In the data rows, zero lies at 4.5, halfway between 4 and 5.
Here are some points:
[5 5 5 3 5 5 5 5 4 5 5 3 4 4 4 6 5 5 5 5 5 4 5 4]
[7 3 1 2 4 4 9 4 3 6 5 8 5 5 4 1 3 7 0 3 3 4 0 9]
[5 3 3 5 5 4 5 3 4 5 5 7 5 6 4 2 4 4 2 4 3 5 3 6]
[2 7 9 6 4 7 0 6 7 3 5 0 2 3 5 9 6 3 9 7 7 4 9 0]
[5 3 2 4 5 3 6 4 3 5 4 9 6 6 4 0 4 5 0 3 3 5 1 8]
[3 2 4 9 5 4 0 2 5 3 3 9 6 8 3 1 4 1 3 3 3 6 3 3]
[5 5 4 4 4 4 5 5 7 4 5 5 4 4 4 4 5 5 4 5 4 5 4 5]
[4 6 6 4 4 5 4 5 5 4 5 1 3 3 5 8 5 4 8 5 6 4 7 2]
[4 5 6 5 4 5 3 5 6 4 4 2 4 4 5 7 5 4 8 5 6 5 7 2]
[2 6 8 8 5 6 0 4 7 3 4 1 4 4 5 8 6 2 9 6 6 5 9 0]
[4 5 5 6 5 5 3 4 5 4 4 5 5 5 4 4 4 3 5 5 4 5 5 4]
[0 7 9 9 4 8 0 5 8 2 4 0 3 4 5 9 6 0 9 7 8 5 9 0]
[5 5 5 2 4 5 7 6 4 5 5 2 3 2 5 6 5 6 5 5 5 4 5 6]
[5 5 5 4 4 5 5 5 5 5 5 3 4 4 5 6 4 5 6 5 5 4 5 4]
[3 6 7 5 4 6 3 5 6 4 5 0 3 3 5 8 5 4 9 6 6 5 9 1]
[5 7 5 2 4 5 7 7 5 5 6 0 3 1 5 8 5 7 6 6 6 4 6 5]
[5 6 5 3 4 5 6 6 5 5 5 2 3 3 5 7 5 6 6 5 5 4 6 4]
[6 4 4 3 4 4 7 5 4 5 5 4 4 3 5 4 4 6 3 4 5 4 4 6]
[5 3 2 5 5 3 5 3 4 5 4 9 6 6 4 1 4 5 0 3 3 5 1 7]
[4 3 4 6 5 4 3 3 4 4 4 7 5 6 4 2 4 4 3 4 4 5 3 5]
[4 4 4 5 4 4 4 4 5 2 4 5 5 5 4 4 5 4 4 5 4 5 4 4]
[3 7 8 4 4 6 3 6 6 4 5 0 2 2 5 9 5 4 9 6 7 4 9 1]
[5 5 5 5 4 5 4 4 5 4 4 4 4 4 5 5 5 4 6 5 4 4 6 4]
[4 1 3 9 4 3 1 1 4 3 3 9 8 9 4 0 4 2 1 3 2 6 1 5]
[3 5 6 6 5 5 2 5 6 4 4 3 4 5 4 6 5 3 8 5 5 5 7 2]
[1 6 9 8 4 7 0 4 8 2 3 0 3 4 5 9 6 1 9 6 6 5 9 0]
[5 5 5 3 4 4 6 5 5 5 5 3 4 4 5 5 5 5 5 5 5 4 5 5]
[5 6 5 3 4 5 7 6 4 5 5 1 3 3 5 7 4 6 5 5 6 4 6 5]
[3 6 7 6 4 5 2 4 6 4 4 2 4 4 5 6 5 3 8 5 6 5 8 1]
[3 5 6 6 5 6 2 4 5 4 4 3 4 4 4 6 5 4 8 5 5 4 7 2]
[2 4 7 9 5 5 0 2 6 2 3 5 5 7 4 5 5 1 9 5 5 6 7 0]
[6 2 2 5 5 3 5 3 3 5 4 9 7 7 3 0 4 4 0 3 3 5 0 7]
[7 0 0 5 6 2 7 2 2 6 4 9 8 8 3 0 3 5 0 2 1 6 0 9]
[5 4 4 6 5 5 4 4 4 4 4 7 5 6 4 3 4 4 3 4 4 5 3 5]
[3 6 7 5 4 6 2 5 6 3 5 0 3 3 5 9 5 4 9 5 6 4 9 1]
[4 6 7 4 4 5 4 6 6 4 5 0 3 3 5 8 6 4 8 6 6 4 7 2]
[4 6 6 3 4 5 5 6 5 5 5 0 3 2 5 8 5 5 7 6 6 4 7 3]
[3 2 4 9 6 4 0 1 5 3 2 9 7 9 3 0 5 1 4 3 3 6 3 3]
[6 3 2 5 5 3 6 4 3 5 4 9 6 6 4 0 4 5 0 3 3 5 1 8]
[7 1 0 3 5 2 8 3 2 6 4 9 7 7 4 0 3 6 0 2 2 5 0 9]
[4 6 6 4 4 5 4 5 5 4 5 1 4 3 5 7 5 5 8 6 6 4 7 3]
[7 2 0 3 5 2 9 4 2 6 4 9 6 6 4 0 4 7 0 3 2 4 0 9]
[6 5 4 2 4 4 8 7 4 6 6 3 4 3 5 6 4 7 3 5 5 4 4 7]
[4 6 6 3 4 6 5 6 5 5 5 0 3 2 6 9 5 5 9 6 6 4 8 3]
[4 5 6 4 4 5 5 5 5 5 5 2 4 3 4 6 5 5 6 5 5 4 6 4]
[1 6 8 8 5 6 0 4 7 2 3 1 5 5 4 8 5 1 9 6 6 5 9 0]
[6 1 1 6 6 2 5 2 3 5 3 9 7 8 3 0 4 4 0 2 1 6 0 8]
[3 5 6 5 4 5 3 5 6 4 5 1 3 3 5 7 5 4 8 6 6 5 8 2]
[5 4 3 3 5 4 6 4 4 5 5 6 5 5 5 4 4 5 2 4 4 4 3 6]
[3 5 6 6 4 5 2 4 5 4 4 3 4 5 5 6 6 3 7 5 6 5 6 2]
[7 5 3 0 4 4 9 7 3 7 6 2 3 1 6 6 4 8 2 5 5 3 3 8]
[4 2 4 9 5 4 0 2 5 3 3 9 7 8 3 0 5 2 4 3 3 6 3 3]
[4 5 5 4 4 5 4 5 5 5 5 3 4 4 5 6 5 5 6 5 5 4 6 4]
[4 5 6 5 4 4 3 4 5 4 4 3 4 5 5 6 5 4 7 5 5 4 6 3]
[7 4 1 1 4 3 9 5 2 6 5 7 5 4 5 2 4 8 0 3 3 4 0 9]
[0 7 9 8 4 7 0 5 8 2 3 0 2 3 5 9 6 1 9 7 8 5 9 0]
[6 2 1 4 5 3 7 4 2 6 4 9 7 6 4 0 3 6 0 3 2 5 0 9]
[6 4 4 2 4 4 8 6 4 5 5 3 4 3 5 5 5 7 3 5 5 4 4 6]
[4 4 4 6 4 4 3 4 4 4 4 6 5 6 4 4 5 4 4 4 4 5 4 4]
[5 2 2 8 6 3 2 2 4 4 3 9 7 9 3 0 4 2 1 3 2 6 1 5]
Then 12 other points, each followed by its number:
[2 6 7 7 5 6 0 4 7 3 4 1 4 5 5 8 5 2 9 6 6 5 9 0] 0
[6 3 2 4 5 3 7 4 3 5 4 9 6 6 4 1 4 5 0 3 3 5 1 8] 1
[4 7 7 2 4 6 5 7 6 5 6 0 2 2 6 9 5 5 9 6 7 4 8 3] 2
[4 4 5 6 5 5 3 4 4 4 4 6 5 5 4 4 5 3 5 4 4 5 5 4] 3
[3 8 8 4 4 6 3 6 7 4 5 0 2 1 5 9 6 4 9 6 7 4 9 0] 4
[7 2 0 2 5 2 9 4 2 5 5 9 6 6 4 0 3 7 0 3 2 5 0 9] 5
[2 5 6 7 4 5 1 4 6 4 4 4 5 5 4 6 5 3 8 5 5 5 7 1] 6
[6 5 4 1 4 4 9 6 4 6 6 2 3 2 5 6 4 7 1 5 5 4 4 7] 7
[8 3 0 1 5 2 9 5 2 7 5 9 6 5 4 0 3 7 0 3 3 4 0 9] 8
[5 6 5 2 4 5 7 6 5 5 6 0 3 2 5 7 5 6 6 5 6 4 6 5] 9
[3 5 6 5 4 5 3 5 5 4 5 2 4 4 5 7 5 4 7 5 5 4 7 3] 10
[3 6 7 6 4 6 2 5 6 4 4 1 3 4 5 8 5 3 9 6 6 4 8 1] 11
Which of these numbered points is nearest to each point below, looking only along the 2 directions in which the first points spread most? Its number follows each.
[1 6 9 8 4 7 0 4 7 2 4 0 4 5 5 8 6 1 9 6 6 5 9 0] > 0
[6 5 3 0 4 4 9 6 4 6 6 2 3 2 5 6 4 7 3 5 5 3 4 7] > 7
[5 2 2 6 5 3 3 3 4 4 3 9 7 8 4 0 4 3 1 3 2 5 1 6] > 1
[4 4 4 6 5 4 3 4 4 4 4 7 5 6 4 3 4 3 4 4 4 5 4 4] > 3
[3 7 8 4 3 6 3 6 6 4 5 0 2 1 5 9 5 5 9 6 7 4 9 0] > 4
[3 6 8 6 4 6 1 5 6 3 5 0 3 3 5 8 6 3 9 6 6 4 9 1] > 11
[8 3 1 1 5 3 9 5 2 6 5 9 5 4 4 1 3 8 0 3 3 4 0 9] > 8
[3 6 7 5 4 6 2 5 6 4 4 2 4 4 4 8 5 3 9 5 6 5 8 2] > 11
[8 1 0 3 5 2 9 3 1 6 5 9 7 7 4 0 3 7 0 2 1 5 0 9] > 5
[8 3 0 0 5 3 9 5 1 7 6 9 6 4 5 0 3 9 0 3 3 4 0 9] > 8
[1 6 9 9 5 6 0 4 7 3 4 0 4 5 4 8 6 1 9 6 6 5 9 0] > 0
[2 8 9 5 4 8 1 7 8 3 5 0 1 1 5 9 6 3 9 7 8 4 9 0] > 4
[3 5 7 7 4 6 1 4 6 3 4 3 4 5 4 6 5 2 9 5 5 5 7 1] > 6
[1 7 9 8 4 7 0 4 8 3 4 0 3 4 5 9 6 1 9 6 7 5 9 0] > 0
[7 3 1 0 4 3 9 5 2 7 5 8 5 4 5 1 4 8 0 3 3 4 0 9] > 8
[4 5 6 5 4 5 3 5 5 4 4 3 4 4 5 6 5 4 7 5 5 5 6 3] > 10
[4 5 6 5 4 5 3 5 5 4 4 2 4 4 5 7 5 4 7 5 5 4 6 3] > 10
[8 3 0 1 5 2 9 5 2 7 5 9 6 5 4 0 3 8 0 3 3 4 0 9] > 8
[1 6 9 8 4 7 0 5 7 3 3 0 3 4 4 9 6 1 9 6 6 5 9 0] > 0
[0 6 9 9 4 7 0 4 8 2 3 0 3 5 4 9 6 0 9 6 7 5 9 0] > 0
[5 6 6 2 4 5 7 6 4 5 6 1 3 2 5 7 5 6 6 6 6 4 6 5] > 9
[6 5 3 2 4 4 9 6 4 6 5 5 4 3 5 4 4 7 2 4 5 4 3 7] > 7
[3 5 6 5 4 5 3 5 5 4 4 2 4 3 5 6 5 4 8 5 5 4 7 3] > 10
[5 6 5 1 4 5 7 7 5 6 6 1 3 2 5 7 5 6 6 5 6 3 6 5] > 9
[3 6 8 6 4 6 2 5 6 3 4 0 3 3 5 8 5 3 9 6 6 5 8 1] > 11
[7 3 1 1 5 2 9 5 2 6 5 8 6 5 4 1 3 8 0 3 3 4 0 9] > 8
[4 5 6 5 4 5 4 5 5 4 5 3 4 4 5 6 5 4 6 5 5 5 6 3] > 10
[5 6 5 2 4 5 6 6 5 5 5 1 3 2 5 7 5 6 6 5 6 4 6 4] > 9
[4 5 6 5 4 5 3 5 5 4 4 3 4 4 4 6 5 4 6 5 5 4 6 3] > 10
[6 5 3 1 4 4 9 5 4 6 5 4 4 3 5 4 4 6 2 4 4 4 3 7] > 7
[3 6 7 5 4 6 2 5 6 4 5 0 3 3 5 9 5 4 9 6 6 5 9 2] > 11
[0 7 9 9 4 7 0 4 9 2 3 0 3 5 5 9 6 0 9 7 8 5 9 0] > 0
[5 6 5 2 4 5 6 6 5 5 6 1 3 2 5 7 5 6 6 5 6 4 6 4] > 9
[7 6 3 0 4 4 9 7 3 7 8 2 3 1 6 6 4 9 1 5 5 3 3 9] > 7
[1 7 9 8 4 7 0 5 8 3 4 0 3 4 4 9 6 2 9 6 6 5 9 0] > 0
[2 6 8 7 4 6 0 5 7 3 4 0 3 4 5 9 6 2 9 6 6 5 9 0] > 0
[5 6 5 2 4 5 7 6 4 5 6 1 3 2 5 7 4 6 5 5 6 4 5 5] > 9
[4 7 6 2 4 6 6 7 5 5 6 0 2 1 6 9 5 6 8 6 6 3 8 3] > 2
[3 4 6 7 5 5 2 4 5 4 4 4 4 5 4 5 5 3 7 5 5 5 6 2] > 6
[7 2 0 3 5 3 8 3 2 6 4 9 7 6 4 0 4 6 0 3 2 5 0 9] > 5
[3 5 6 6 5 5 2 4 6 4 3 3 4 5 5 6 5 2 7 5 5 5 7 2] > 6
[3 6 6 5 4 6 2 5 6 4 4 0 3 3 5 9 5 4 9 6 6 4 9 1] > 11
[2 7 8 4 4 6 2 6 6 4 5 0 2 2 5 9 5 4 9 6 7 4 9 0] > 4
[4 7 7 2 4 6 5 7 6 5 6 0 2 1 6 9 5 6 9 6 7 4 8 3] > 2
[2 7 9 6 4 7 0 6 7 3 5 0 3 3 5 9 6 3 9 6 8 4 9 0] > 11
[1 7 9 8 4 7 0 5 8 3 4 0 3 3 5 9 6 1 9 6 7 5 9 0] > 0
[8 3 1 1 5 3 9 5 2 6 6 7 5 4 4 1 3 8 0 3 3 4 0 9] > 8
[4 4 5 6 5 4 4 4 4 4 4 6 5 5 4 3 4 4 4 4 4 5 4 4] > 3
[5 2 2 6 5 3 4 3 4 5 4 9 6 6 4 0 4 4 0 3 3 5 1 7] > 1
[3 6 7 5 4 6 3 6 6 4 4 0 3 3 5 8 5 4 9 6 6 4 8 2] > 11
[3 7 8 4 4 6 4 7 6 5 5 0 2 2 5 9 5 4 9 5 7 4 9 1] > 4
[4 8 7 1 4 6 7 8 6 5 6 0 1 0 6 9 5 6 9 7 8 3 9 2] > 2
[3 6 7 4 4 6 3 6 6 4 5 0 3 3 5 8 5 4 9 6 6 4 8 1] > 11
[3 6 7 6 4 6 1 4 6 3 4 2 4 4 5 7 5 3 9 5 5 5 7 1] > 11
[6 3 2 6 5 3 4 3 3 5 4 9 6 7 4 0 4 4 0 3 3 5 1 7] > 1
[6 6 4 1 4 4 9 6 4 6 6 2 3 2 5 6 4 7 3 5 5 3 4 7] > 7
[4 4 4 6 5 4 4 4 4 4 4 6 5 6 4 3 4 4 4 4 4 5 4 4] > 3
[4 4 5 6 5 4 3 4 5 4 4 6 5 6 4 4 4 3 5 4 4 4 5 4] > 3
[5 4 4 5 5 4 4 4 5 4 4 6 5 5 4 3 4 4 4 4 4 5 4 4] > 3
[2 6 9 8 5 6 0 4 7 3 4 0 3 4 5 9 5 2 9 6 6 4 9 0] > 0
[2 4 6 9 5 5 0 2 6 2 2 7 6 8 3 3 5 0 8 5 4 6 6 0] > 6
[5 5 5 3 4 5 6 6 5 5 5 2 4 3 5 7 4 6 5 5 5 4 5 5] > 9
